In the data rows, zero lies at 4.5, halfway between 4 and 5.
Some points, one per row:
[6 4 2 3 3 4 3 5 4 8 2 0 3 1 3 5 2 2 5 3 4 9 6 4]
[4 5 5 4 7 4 5 5 7 3 5 4 4 6 8 5 3 4 5 5 6 4 7 6]
[2 4 3 3 5 4 7 8 4 3 6 5 5 6 3 4 5 8 7 6 5 3 2 4]
[3 6 5 3 6 4 5 6 4 3 3 5 7 5 4 6 5 6 5 5 5 7 6 6]
[4 2 4 8 4 4 5 5 5 1 6 4 3 8 6 5 5 6 5 5 4 4 6 6]
[4 5 3 4 3 4 1 7 3 3 6 3 4 4 5 5 4 4 0 5 7 5 2 4]
[5 3 5 4 3 6 5 4 5 6 5 3 2 4 7 6 4 5 4 4 6 5 5 6]
[5 7 4 4 4 5 3 5 4 3 9 5 6 5 3 5 9 3 6 4 6 6 3 3]
[2 5 6 2 6 6 6 5 7 6 3 4 5 4 8 4 7 7 3 4 4 3 3 4]
[5 5 5 7 7 4 5 5 4 4 1 3 6 1 3 4 3 0 5 5 5 8 5 4]
[5 5 6 6 7 1 3 5 4 3 2 5 2 5 4 4 2 5 6 4 3 7 4 6]
[4 7 5 3 6 2 4 5 3 5 3 5 5 4 3 3 6 3 6 5 7 7 4 5]
[3 2 5 6 5 2 6 4 5 3 3 7 6 5 8 2 5 7 4 4 3 3 6 3]
[3 4 4 4 5 4 6 4 3 6 6 1 5 6 5 5 5 4 3 5 3 4 2 4]
[4 2 3 4 4 6 7 4 6 9 4 2 7 2 4 6 2 0 4 7 4 3 3 3]
[5 3 7 6 5 5 4 3 4 2 5 3 2 4 6 5 3 3 4 6 4 4 5 3]
[4 3 3 5 4 4 6 3 9 7 6 5 2 7 4 7 4 5 3 4 5 5 6 3]
[3 6 4 3 5 3 5 7 5 4 2 5 4 4 4 3 5 2 7 4 5 5 0 3]
[1 6 5 5 9 4 4 6 5 6 4 3 2 4 5 5 6 3 6 2 9 5 3 1]
[1 4 0 2 5 6 7 7 2 5 6 4 8 7 5 2 6 6 5 6 4 2 1 3]
[5 5 2 5 4 3 3 5 5 5 4 6 8 4 1 3 4 5 3 5 7 5 5 4]
[3 5 3 3 5 7 6 7 3 5 7 4 3 6 5 5 6 7 5 5 4 2 2 2]
[1 3 4 7 5 3 4 4 2 1 6 5 1 6 5 5 0 5 6 5 5 3 6 5]
[3 3 6 7 3 4 6 4 5 4 4 5 7 5 6 3 5 6 2 4 1 4 5 6]
[6 4 3 4 5 4 5 3 4 4 4 6 4 5 4 4 4 6 4 4 6 5 6 1]
[5 1 7 7 5 4 5 4 6 4 3 5 7 5 4 3 4 6 0 4 3 0 6 7]
[4 3 3 6 6 4 4 4 1 1 6 5 3 5 4 6 3 4 5 5 6 5 7 5]
[4 2 4 6 3 5 5 5 2 3 5 5 9 5 6 5 4 4 3 3 5 4 6 4]
[9 6 4 5 4 7 3 3 6 4 5 3 4 4 5 3 5 5 6 4 5 5 5 5]
[3 7 5 3 8 4 4 5 5 5 1 5 7 3 4 3 6 5 5 6 4 5 4 4]
[3 6 4 3 9 5 4 5 6 4 7 3 8 2 3 6 2 3 5 6 7 9 3 0]
[3 8 2 0 7 6 2 5 6 7 2 2 6 7 3 4 6 4 7 7 3 6 1 1]
[3 8 5 3 8 3 3 4 8 4 4 5 4 6 5 2 5 4 7 3 4 5 7 3]
[6 4 6 6 3 3 3 3 5 4 6 5 3 4 7 5 2 5 2 4 4 4 7 3]
[3 3 7 4 7 5 6 7 5 4 4 5 2 6 5 3 4 7 6 4 2 3 4 4]
[5 5 3 4 9 4 5 8 6 4 2 4 2 7 6 3 5 4 6 4 4 2 4 3]
[2 5 5 3 4 4 6 5 4 5 6 6 6 3 5 5 5 6 3 6 5 3 3 6]
[3 5 4 4 9 4 5 7 7 3 2 1 6 5 4 3 3 0 7 5 6 7 1 4]
[6 5 5 4 4 3 4 4 6 6 3 4 4 4 8 4 5 4 4 4 2 5 7 6]
[6 6 5 6 3 6 4 4 4 4 8 5 0 5 6 8 5 5 4 9 5 4 8 5]
[1 3 0 5 2 4 7 5 1 5 6 6 7 6 0 0 0 7 4 6 6 3 3 5]
[3 3 2 4 7 5 9 5 5 5 5 5 5 4 4 3 9 5 2 4 4 2 6 4]
[4 5 2 5 7 3 5 6 4 7 3 3 5 5 5 5 4 3 7 5 5 4 3 4]
[8 5 5 5 5 4 3 5 2 3 5 2 4 5 6 6 3 3 5 5 5 5 5 6]
[2 7 4 4 5 5 5 5 5 7 3 5 7 4 4 3 7 5 5 8 6 6 5 3]
[2 6 6 6 8 3 4 8 4 2 5 4 3 1 4 3 2 1 5 5 3 5 2 5]
[4 2 4 6 4 4 4 5 4 4 5 5 3 6 2 7 3 7 4 3 3 4 4 5]
[7 4 2 6 4 0 4 5 3 1 5 4 3 6 3 6 3 7 6 4 6 9 7 4]
[2 3 5 4 8 5 8 6 4 3 6 7 5 4 7 0 6 6 4 6 3 5 5 2]
[5 5 8 6 5 2 3 5 5 4 3 6 6 3 4 5 3 3 5 4 6 4 6 7]
[8 6 3 4 2 8 3 2 7 8 5 5 6 4 3 7 8 6 4 7 6 5 8 4]
[2 7 3 4 6 1 5 8 7 6 3 6 6 6 5 2 3 1 6 4 6 6 4 3]
[0 9 4 2 7 6 5 6 6 6 3 3 6 5 3 2 7 2 3 4 4 6 3 3]
[8 5 5 5 4 4 3 3 4 2 5 3 2 8 3 6 4 5 5 4 6 5 6 4]
[2 4 5 4 4 4 5 4 3 2 4 6 6 4 5 3 4 4 6 7 5 9 6 4]
[4 6 5 7 4 4 5 3 6 4 2 6 9 4 4 2 4 4 5 6 4 4 7 6]
[7 5 3 4 3 7 2 3 3 8 4 3 4 3 3 8 4 2 8 4 6 7 1 5]
[4 7 4 3 2 5 6 4 3 6 7 8 4 6 3 4 4 7 4 5 7 4 3 5]
[6 6 5 3 5 6 3 3 7 8 5 7 6 2 4 2 6 7 4 3 3 3 4 4]
[5 5 6 5 3 5 5 4 5 6 7 7 6 5 6 3 4 5 4 4 4 3 4 5]
[5 7 3 3 6 5 5 5 3 6 4 4 4 3 2 6 3 3 6 5 3 6 7 4]
[4 7 4 5 5 5 3 5 3 7 5 4 5 5 5 6 4 2 5 6 5 9 4 4]
[3 5 4 4 7 7 4 5 4 5 5 4 6 5 5 4 4 1 5 5 4 4 3 4]
[6 5 3 4 8 6 5 5 7 9 3 2 7 5 3 7 4 2 6 6 4 5 3 5]
[8 4 4 4 3 6 4 5 5 7 5 5 3 6 5 5 7 7 1 4 4 4 8 4]
[4 3 1 4 4 5 7 4 5 5 6 6 6 5 4 4 5 5 3 6 3 1 4 4]
[5 4 5 5 3 4 3 3 3 0 3 0 5 4 4 4 4 5 5 5 7 4 6 7]
[3 5 6 4 8 4 5 6 4 5 4 7 7 6 5 3 7 6 3 4 4 2 5 5]
[1 6 6 5 8 1 1 7 3 3 3 4 6 5 3 2 4 2 5 4 3 5 3 5]
[5 6 5 6 3 4 4 3 4 7 0 6 5 1 4 4 5 4 4 2 6 3 6 3]
[2 4 3 3 5 9 6 6 5 2 9 4 5 6 5 5 4 6 2 5 3 4 4 3]
[0 4 5 4 6 4 5 5 5 8 3 7 6 5 5 0 8 8 4 4 3 2 5 4]
[1 6 4 1 6 4 5 6 4 6 3 4 7 5 4 3 5 3 6 4 4 5 2 1]
[1 7 2 1 2 5 6 5 4 7 6 4 8 6 3 1 4 4 6 6 4 4 2 1]
[5 2 6 9 4 7 4 4 4 2 6 4 1 3 9 8 3 4 5 4 4 5 6 4]
[7 4 6 4 6 2 4 6 6 6 0 4 5 3 4 4 3 4 8 4 3 8 5 3]
[3 3 2 2 5 4 5 5 3 6 7 3 5 6 0 5 5 5 5 5 6 5 3 5]
[4 3 4 5 2 5 6 6 4 3 7 4 3 6 5 6 0 4 4 5 5 4 5 3]
[4 3 7 5 4 5 5 5 6 2 6 3 4 3 5 5 4 5 4 4 4 3 4 6]
[2 6 4 2 7 4 0 7 5 6 3 3 4 4 4 4 4 4 6 7 0 5 2 3]
[5 4 2 2 3 5 5 6 4 6 6 6 4 3 3 5 4 3 4 6 8 5 2 8]
[5 3 5 5 2 4 6 4 7 7 5 6 8 5 8 3 4 6 3 6 4 4 6 5]
[6 0 5 8 4 4 3 4 5 2 4 7 4 2 8 8 4 4 4 6 4 6 6 6]
[4 4 2 5 7 4 6 5 5 4 7 7 4 5 6 6 5 6 4 5 3 2 2 4]
[7 0 5 6 2 7 3 5 7 7 6 4 3 4 5 9 2 6 3 5 4 8 5 4]
[6 4 2 5 3 8 9 3 6 7 6 4 5 3 4 7 5 7 4 4 5 4 5 5]
[3 4 5 4 6 5 5 5 8 5 2 7 5 7 7 1 4 4 4 5 3 4 8 5]
[3 2 3 5 4 3 4 4 2 2 7 4 2 5 5 5 4 2 6 5 8 7 6 3]
[4 3 5 5 5 4 4 4 4 4 4 7 3 5 5 5 5 6 4 6 6 5 5 5]
[2 5 1 2 6 7 5 5 4 5 6 5 4 4 4 5 5 5 5 4 4 3 2 2]
[4 4 5 6 8 2 2 7 5 3 3 4 4 3 4 6 3 0 6 5 6 8 4 7]
[4 8 6 6 6 3 4 4 3 2 5 3 3 6 4 3 4 4 5 4 4 6 5 2]
[4 5 4 3 2 4 3 6 4 4 3 6 6 5 3 3 5 4 7 5 5 6 5 6]
[5 3 2 6 3 4 3 6 5 3 5 5 5 3 4 9 3 3 4 6 6 4 5 7]
[5 5 7 6 8 2 4 5 2 2 4 3 2 5 3 3 4 3 5 5 5 5 4 4]
[4 1 4 3 5 3 4 7 3 2 6 2 5 3 4 3 6 5 5 4 5 5 5 5]
[4 5 6 6 1 7 2 5 5 3 4 6 6 5 5 6 3 4 5 4 6 4 5 6]
[6 3 5 7 2 1 3 3 1 3 8 6 3 6 6 5 2 4 6 5 7 5 6 6]
[5 2 9 6 1 2 4 5 2 2 7 5 5 3 4 4 3 5 5 7 7 3 4 6]
[0 5 0 3 6 6 6 7 6 7 6 4 6 4 4 5 5 5 3 5 3 2 0 0]
[4 6 4 4 5 4 4 5 3 3 4 4 7 1 4 5 6 1 5 5 4 7 6 4]
[1 6 5 1 5 3 7 8 1 4 8 6 6 6 2 2 5 6 5 5 5 3 2 3]
[7 6 6 5 4 4 6 4 5 4 3 9 4 4 5 4 4 3 4 5 5 7 8 6]
[2 5 2 2 6 4 2 5 2 8 4 4 5 7 3 5 3 3 5 5 5 6 2 3]
[5 7 6 6 4 1 4 6 5 4 8 5 2 6 4 4 4 4 4 5 6 6 9 3]
[7 5 5 4 4 3 2 3 4 3 2 4 2 5 3 5 3 4 7 3 6 6 5 6]
[2 4 2 3 5 3 5 6 4 4 4 4 8 4 4 3 4 4 5 7 6 8 0 2]
[5 6 5 5 4 3 4 4 6 5 3 6 5 4 5 6 6 4 3 5 6 6 7 6]
[5 5 4 4 6 4 3 5 4 7 3 4 3 5 5 4 5 3 6 2 5 9 4 4]
[3 0 3 7 4 4 5 4 4 4 4 5 4 5 5 5 6 5 5 5 6 7 6 5]
[4 4 5 5 4 3 6 4 3 3 6 5 4 6 5 3 5 7 5 4 5 2 4 3]
[4 5 7 2 3 3 6 4 5 7 2 7 4 4 5 4 5 6 4 6 3 5 8 6]
[5 6 3 3 5 5 5 4 4 7 4 4 5 4 3 6 4 4 6 4 5 5 3 3]
[1 4 5 4 3 5 6 4 4 5 9 5 5 4 5 5 6 5 5 5 4 5 4 8]
[4 3 6 5 4 6 4 4 5 8 4 5 6 3 3 4 4 4 5 5 4 5 5 6]
[9 6 5 4 5 8 3 4 5 9 0 4 4 2 3 7 5 4 4 1 3 5 6 4]
[7 3 5 4 2 6 4 4 5 4 7 4 3 5 3 6 3 4 0 4 7 3 7 6]
[7 8 4 5 2 4 3 3 3 3 6 5 5 4 3 5 3 5 7 5 7 8 5 4]
[7 5 5 5 4 9 2 4 3 7 8 5 6 4 6 7 4 5 6 5 5 6 4 5]
[4 3 5 4 4 6 7 5 6 4 6 5 4 3 6 6 4 7 4 9 5 3 4 5]
[5 5 8 4 2 3 3 3 6 3 2 7 5 5 3 2 6 5 5 2 5 4 6 4]
[1 6 5 3 9 5 3 7 4 5 3 4 4 6 3 2 4 3 4 5 5 5 4 3]
[2 3 6 7 8 4 4 5 3 0 4 5 3 4 5 4 9 3 5 5 6 6 6 5]
[2 6 7 3 9 3 4 6 6 2 2 5 6 5 6 2 7 4 7 4 4 5 2 3]
[8 4 5 5 5 4 2 5 3 6 5 5 4 3 4 4 3 3 4 5 6 7 5 5]
[4 1 6 3 5 7 4 3 4 3 6 5 3 4 4 7 5 5 5 4 3 5 4 5]
Here are 10 more points, each followed by its number:
[5 5 6 4 3 6 5 4 5 6 6 5 6 2 6 4 6 8 3 3 3 2 3 6] 0
[3 4 3 5 8 3 3 6 5 4 5 3 4 5 6 5 5 3 6 4 4 3 1 4] 1
[5 5 6 6 4 4 4 5 1 2 5 4 1 6 5 4 4 5 6 3 2 5 6 5] 2
[6 2 0 4 4 4 5 6 2 4 6 5 4 5 3 6 4 6 5 5 6 6 3 3] 3
[6 5 4 5 6 4 7 3 6 6 3 5 7 4 6 6 4 5 2 3 5 3 4 5] 4
[2 2 4 4 4 6 6 6 4 3 5 9 5 3 5 4 4 4 2 5 1 5 4 4] 5
[1 6 4 3 5 0 6 4 4 5 3 5 5 4 5 3 3 4 4 6 4 4 5 2] 6
[5 4 5 6 4 3 5 6 4 4 5 4 2 5 4 5 1 2 4 9 4 7 4 4] 7
[3 2 0 3 4 5 7 3 3 4 7 4 6 6 4 5 5 5 6 5 4 2 5 3] 8
[3 4 6 3 6 8 5 6 5 5 4 4 5 3 4 6 2 3 4 5 4 4 3 4] 9
Which two of these numbered points are nearest to each point below, looking only along the 7 directions in which the first points spread most? Their numbers follow each, nearest first.
[5 4 5 3 5 5 6 2 6 7 1 4 4 4 4 4 5 5 3 4 5 5 3 4] > 4 9
[5 3 6 5 5 6 4 3 1 7 3 5 5 3 6 4 4 4 4 5 4 4 6 3] > 4 9
[3 2 6 6 5 5 7 6 5 3 5 6 7 6 6 3 7 5 4 4 1 2 3 6] > 5 0
[4 5 6 4 9 5 4 7 5 4 4 3 3 6 6 4 4 3 6 3 3 5 3 3] > 1 9
[2 2 3 7 5 5 3 5 4 3 8 3 6 5 7 4 5 4 2 3 4 3 5 4] > 5 8
[4 4 2 4 4 5 6 6 3 5 6 3 4 5 1 5 4 3 5 5 7 6 2 3] > 3 8
[2 4 4 4 6 4 4 6 5 2 7 3 5 4 5 2 5 3 6 7 3 6 0 0] > 1 9
[6 3 5 6 3 5 5 5 3 3 4 5 4 4 4 5 1 3 4 6 6 7 6 6] > 7 2
[3 5 5 5 9 3 5 6 5 4 4 2 5 6 3 7 3 3 6 4 7 5 3 3] > 1 7
[0 4 5 6 9 3 2 5 5 3 2 6 2 6 6 5 5 1 7 3 4 5 5 3] > 1 2
[3 6 5 4 7 5 3 6 6 5 2 4 0 3 5 3 5 4 4 5 4 4 1 5] > 1 9
[4 8 4 2 4 5 3 4 1 4 1 5 6 3 4 2 4 4 5 5 5 5 3 4] > 6 4
[6 4 4 3 3 3 4 3 3 4 9 4 5 8 0 6 3 6 3 5 6 5 7 3] > 3 8
[0 6 5 2 8 4 6 6 4 4 3 3 5 6 5 5 6 4 6 5 2 5 4 2] > 1 6
[4 7 3 3 5 6 4 5 6 6 4 4 5 3 6 5 3 3 3 6 5 5 4 3] > 9 4
[3 7 5 2 9 4 3 6 6 5 3 4 3 4 6 5 4 2 6 5 4 6 6 3] > 1 9
[6 5 5 3 5 3 4 4 4 4 5 4 5 2 4 7 1 5 8 5 5 6 6 5] > 7 3
[3 3 5 5 4 5 8 4 5 5 6 4 5 3 4 2 4 6 4 7 3 5 5 4] > 5 0
[0 6 3 4 6 4 4 4 5 5 4 4 6 5 4 1 4 5 5 4 3 5 3 4] > 6 1
[0 9 2 0 7 5 5 9 2 4 5 3 4 4 3 5 4 3 7 4 5 5 1 3] > 1 6
[6 7 2 3 3 4 7 5 6 6 8 5 7 3 5 5 5 7 2 7 4 5 6 4] > 0 8
[7 3 3 2 8 4 3 5 5 3 6 3 4 6 4 4 3 3 6 4 3 5 2 5] > 1 7
[4 6 7 3 3 0 5 5 5 5 3 3 6 5 5 2 5 5 5 4 4 4 4 4] > 6 4
[5 4 4 6 3 6 8 1 7 6 5 5 6 2 6 5 6 6 3 4 3 1 3 1] > 0 4
[7 4 3 4 4 7 6 4 6 8 6 3 5 4 4 8 9 8 2 4 3 1 7 4] > 0 4
[4 6 5 2 6 4 5 7 5 4 4 4 5 5 4 1 6 7 7 5 4 5 5 6] > 6 1
[4 4 1 3 4 6 6 5 4 5 6 4 5 5 2 5 4 5 3 6 5 1 4 3] > 8 3
[6 5 2 4 6 6 4 5 5 5 4 4 4 5 4 5 4 3 4 6 4 6 3 5] > 9 7
[3 4 4 5 4 4 8 5 3 2 3 0 8 2 5 8 3 5 5 6 4 4 4 1] > 9 7
[5 5 3 5 7 7 2 5 5 3 6 0 2 5 3 6 5 6 4 5 5 2 3 1] > 1 3
[5 3 4 6 5 7 3 4 4 4 6 4 4 4 6 4 5 4 5 5 3 4 2 3] > 9 1
[2 3 6 3 5 4 6 4 5 3 4 6 4 4 5 5 3 4 3 5 2 3 4 6] > 5 4
[6 4 6 6 5 4 0 4 4 3 4 3 3 1 5 4 3 3 7 6 5 7 4 5] > 7 2
[4 5 5 2 3 5 4 4 7 8 2 6 6 4 7 3 2 5 4 4 5 5 4 3] > 4 0
[8 3 5 6 5 6 4 4 3 3 0 4 5 3 5 7 1 2 6 5 8 4 6 6] > 7 4
[3 6 5 4 6 4 6 5 8 7 2 5 6 3 5 5 4 5 3 6 3 4 6 2] > 4 0
[6 4 5 5 3 4 4 3 3 3 6 6 1 6 7 4 6 4 5 2 4 5 6 5] > 2 7
[1 4 1 3 3 6 8 4 3 4 9 3 3 7 4 4 4 6 4 3 6 3 3 4] > 8 3
[4 7 4 2 8 5 6 5 5 7 5 2 8 4 5 4 6 3 4 6 3 3 4 2] > 9 1
[3 7 2 4 9 6 5 6 4 7 8 1 4 4 3 4 4 6 5 5 6 4 0 1] > 1 9
[5 7 4 2 4 6 3 4 6 8 3 2 6 3 3 6 4 0 5 5 2 5 2 4] > 9 4
[3 4 5 5 6 6 7 4 5 3 3 6 8 3 8 4 3 5 5 5 4 3 5 5] > 5 4
[3 8 4 4 6 2 4 6 6 2 1 4 7 5 3 2 3 2 7 5 5 6 4 4] > 6 1
[5 2 3 4 3 3 8 5 4 6 7 6 6 8 3 4 5 6 5 5 4 4 4 2] > 8 3
[2 6 4 3 5 4 4 6 4 6 2 6 7 5 6 3 4 3 8 5 6 3 0 4] > 6 1
[4 6 4 3 5 5 3 5 6 4 3 4 3 5 6 5 5 5 6 5 4 4 3 2] > 1 9
[3 5 5 3 9 4 4 5 5 2 8 2 2 4 4 6 4 2 6 6 4 7 5 4] > 1 7
[3 5 4 4 5 4 5 5 5 6 3 4 6 5 6 7 4 4 4 5 5 6 4 4] > 9 4
[9 4 9 4 4 4 5 4 0 1 9 5 3 8 4 5 3 5 5 3 5 3 5 5] > 2 3
[2 8 4 4 8 4 4 9 4 5 2 6 4 3 5 0 4 4 6 8 5 5 4 5] > 6 1
[1 2 6 6 6 5 5 4 5 2 3 2 7 3 6 4 4 4 5 4 2 2 6 5] > 5 9
[3 8 5 3 8 3 8 6 5 6 2 4 7 3 2 3 6 4 5 5 5 6 4 2] > 6 1
[5 3 6 6 7 4 5 6 5 4 5 5 7 5 6 4 4 5 3 4 4 2 4 4] > 5 4
[5 3 1 5 6 0 4 6 6 5 4 5 6 5 7 2 6 5 3 5 5 4 4 3] > 6 5
[7 2 4 2 1 6 5 4 3 5 7 4 3 5 2 3 3 5 3 4 6 5 4 4] > 3 8
[4 3 2 5 7 5 5 6 7 5 4 4 3 4 4 7 5 4 4 5 4 5 5 3] > 9 1
[5 7 4 4 7 0 4 4 4 5 4 5 3 1 3 3 4 3 7 3 4 4 5 3] > 6 7
[5 7 4 4 5 5 5 4 2 6 8 5 4 6 3 3 4 4 7 7 7 6 4 4] > 3 8
[4 7 5 0 9 5 3 5 5 6 4 3 6 7 2 6 6 2 6 5 5 8 0 3] > 1 9
[1 4 7 8 6 4 5 5 5 2 4 5 4 4 5 2 5 4 3 6 2 3 4 7] > 5 6
[4 7 4 4 3 6 7 6 6 5 4 5 6 5 6 3 6 6 2 5 2 4 5 4] > 0 4
[5 2 7 5 4 4 5 5 5 4 6 5 5 6 6 2 7 5 1 4 4 3 3 7] > 5 0
[3 6 3 2 5 5 6 6 6 9 3 4 6 2 3 6 4 6 5 6 5 6 2 3] > 9 4
[2 5 7 3 6 4 5 8 6 3 5 6 5 4 6 1 4 4 7 5 3 6 6 4] > 6 1
[4 6 2 4 7 3 2 5 5 7 4 2 6 3 4 6 5 3 5 2 4 6 2 3] > 9 1
[2 7 6 5 4 4 4 4 4 3 3 4 7 1 5 2 6 3 6 3 7 5 3 6] > 6 5
[4 4 1 3 7 4 6 4 7 7 8 6 5 5 5 4 8 6 4 4 3 5 6 3] > 0 4
[2 2 3 4 6 4 6 6 6 6 6 6 5 8 6 4 4 4 3 4 3 1 5 5] > 5 8
[8 3 4 5 3 3 4 5 4 4 4 4 4 5 5 4 0 2 4 5 6 6 6 5] > 7 2
[3 5 5 5 5 2 4 7 6 2 4 3 5 4 5 2 4 4 6 5 4 4 3 7] > 6 1
[2 4 1 1 7 9 7 7 3 7 9 4 6 8 0 5 9 6 4 6 5 2 0 1] > 8 3
[7 5 2 5 1 3 5 5 0 3 6 5 6 5 4 4 4 7 4 6 7 6 5 5] > 3 8
[5 3 5 6 5 5 5 4 5 6 4 4 4 2 7 3 6 5 5 4 3 4 6 4] > 4 0
[2 7 2 0 4 3 7 7 5 7 4 4 7 6 2 3 3 4 6 3 3 6 3 0] > 6 8
[2 5 3 3 3 2 6 7 3 5 7 5 7 6 2 3 4 7 5 7 7 2 2 1] > 8 3
[4 2 7 7 5 4 4 7 4 2 5 4 2 3 4 5 2 1 6 5 6 4 5 6] > 7 2
[5 6 2 3 5 5 4 4 4 7 4 3 7 2 3 4 4 4 5 5 3 4 3 2] > 9 4
[3 3 3 4 5 6 6 7 3 7 7 4 5 6 2 4 5 6 5 8 6 4 1 2] > 8 3
[5 6 4 5 2 6 3 5 6 4 1 6 6 3 6 5 4 5 5 5 5 5 5 8] > 4 0
[4 4 2 4 6 5 4 6 2 5 9 4 2 5 2 6 4 6 6 5 5 5 2 2] > 3 8
[6 3 4 5 1 5 6 3 4 6 7 4 4 6 4 6 4 1 4 5 6 5 5 2] > 3 7
[1 4 5 4 5 5 9 6 6 5 5 5 4 4 7 2 4 8 4 5 3 4 6 5] > 5 0
[1 3 3 4 4 6 2 6 6 4 6 4 2 6 4 4 5 5 4 5 4 6 4 4] > 1 8
[1 1 5 5 2 4 6 5 3 4 4 7 4 4 4 3 3 6 5 2 4 3 6 5] > 5 6
[4 2 3 3 5 5 9 5 4 6 5 3 3 4 5 5 4 4 5 5 5 5 5 5] > 9 8
[0 4 2 2 5 6 9 6 5 7 4 3 6 7 5 2 6 7 1 4 2 3 1 1] > 8 5
[1 7 5 0 7 2 5 5 5 5 4 3 6 4 6 0 4 5 7 3 4 5 1 2] > 6 1
[8 4 5 5 3 3 4 4 5 9 3 4 5 6 5 3 3 4 3 3 4 3 9 5] > 4 0
[4 5 3 3 6 6 9 5 8 7 3 3 6 2 5 7 5 4 3 4 4 6 4 4] > 9 4
[4 6 7 6 7 0 4 5 6 4 0 5 5 5 6 4 4 3 7 5 4 5 4 5] > 6 1
[5 3 3 5 5 4 6 4 7 4 2 5 6 3 8 3 5 4 4 3 3 5 7 7] > 4 5
[4 5 4 7 4 7 4 2 5 7 4 6 7 4 4 5 8 5 4 3 5 1 5 5] > 0 4
[4 2 4 5 3 4 6 6 5 2 5 6 4 4 6 3 3 2 4 7 5 4 6 9] > 5 7
[4 4 4 5 8 4 4 5 6 6 6 5 2 4 4 6 5 1 5 6 4 5 2 3] > 1 9
[5 5 4 4 3 6 8 3 5 6 6 5 6 6 6 5 5 4 3 4 4 4 3 6] > 0 4
[3 3 2 4 3 3 4 5 3 5 7 2 6 2 3 7 4 6 4 7 5 5 4 4] > 3 8
[2 6 4 1 4 4 7 6 7 8 4 6 7 3 6 3 6 7 2 5 3 2 5 3] > 0 4
[5 4 5 7 6 1 4 7 5 1 3 5 1 4 4 4 3 4 5 5 5 3 6 3] > 2 7
[6 8 6 4 8 4 4 6 5 5 2 3 5 6 5 8 6 3 6 4 2 4 3 4] > 1 9
[5 6 6 4 9 2 5 7 5 1 3 3 6 2 4 6 3 1 8 7 4 8 4 3] > 1 7
[3 6 2 3 4 4 5 6 2 3 7 6 2 8 3 7 2 6 5 6 4 4 3 4] > 3 8
[3 5 4 7 5 4 3 4 3 4 4 5 2 5 8 3 5 5 6 4 4 4 6 7] > 2 7
[7 5 8 8 6 3 0 2 2 0 2 3 1 6 2 5 5 4 8 2 6 5 6 4] > 2 7
[3 2 3 4 3 5 6 3 6 7 4 6 8 4 8 5 6 5 3 4 3 2 4 4] > 0 4
[6 4 5 5 3 4 4 7 2 3 6 3 4 5 5 5 3 4 5 5 5 6 5 5] > 7 3
[2 5 4 4 4 2 9 6 0 3 8 5 6 5 4 3 3 5 5 4 5 2 2 3] > 8 6
[5 6 7 6 6 5 4 3 7 3 2 6 7 3 5 3 3 5 3 3 3 5 6 6] > 4 6
[4 7 5 3 7 5 7 6 5 6 2 6 5 4 4 3 6 9 6 4 5 4 3 2] > 6 4
[7 5 4 5 3 3 2 5 2 6 9 5 5 4 1 7 3 2 6 5 9 5 2 7] > 3 7
[1 8 1 4 1 2 9 5 2 4 8 7 7 6 2 2 4 7 5 5 6 4 3 1] > 8 3
[5 6 8 4 4 4 4 5 5 5 2 7 5 3 8 4 4 3 3 5 3 4 4 7] > 4 5
[6 5 5 3 1 6 6 4 5 6 4 8 5 3 5 4 5 6 3 3 5 4 6 5] > 0 4
[5 6 5 6 4 4 1 7 4 3 3 5 4 3 5 6 4 0 2 6 8 5 3 5] > 7 9
[4 3 5 4 3 4 5 5 3 2 5 4 3 5 7 6 3 3 5 5 6 5 4 4] > 7 2
[4 2 4 7 5 4 5 4 4 3 6 3 2 3 4 6 5 3 4 6 4 4 5 5] > 7 9
[2 6 3 3 9 3 5 6 6 6 5 4 8 4 6 4 4 3 5 5 3 5 2 3] > 1 9
[3 4 4 5 1 3 5 4 4 4 7 4 5 6 5 4 5 5 3 6 6 4 0 4] > 8 3
[2 4 4 2 7 6 7 5 4 6 7 5 7 4 4 6 6 7 4 5 4 2 2 4] > 8 5
[4 3 4 6 5 6 4 6 3 5 5 4 7 4 6 5 7 5 4 5 6 3 4 4] > 5 9
[3 5 3 5 6 5 4 6 5 5 4 5 3 6 2 5 3 2 6 4 6 6 5 2] > 1 7
[2 6 4 3 8 6 4 5 4 6 3 2 6 5 5 4 5 2 5 4 3 5 3 3] > 1 9
[7 3 7 5 3 6 7 5 6 3 6 4 3 6 6 5 6 7 3 4 4 4 6 5] > 0 4
[5 5 3 3 5 7 7 4 6 8 5 6 6 5 4 5 6 7 4 5 4 4 3 2] > 0 4
[5 0 4 5 0 5 6 3 5 4 6 5 6 5 7 7 5 5 3 4 3 2 7 4] > 0 5
[5 5 3 5 5 6 3 5 2 5 2 6 4 3 3 6 5 4 5 5 3 6 3 3] > 9 7
[4 3 5 4 4 7 8 2 6 6 5 5 4 4 4 6 6 5 6 4 4 3 6 5] > 0 4
[3 4 6 4 3 3 1 2 2 2 4 3 4 6 4 4 3 2 7 4 6 9 4 6] > 7 2
[4 4 5 4 3 4 6 4 7 5 1 6 6 5 5 5 4 5 3 5 1 5 9 6] > 4 0
[6 4 5 8 3 4 2 4 3 2 4 4 5 3 4 3 4 3 4 6 6 5 5 7] > 7 2
[1 4 5 4 3 4 4 3 5 4 5 5 4 6 4 4 5 6 3 7 4 3 3 6] > 5 8
[4 6 4 4 5 7 7 8 6 6 5 6 3 5 8 3 6 7 3 1 2 3 4 2] > 0 4
[2 4 5 4 5 4 7 8 6 4 8 4 5 2 5 3 5 7 3 7 6 2 2 3] > 5 8
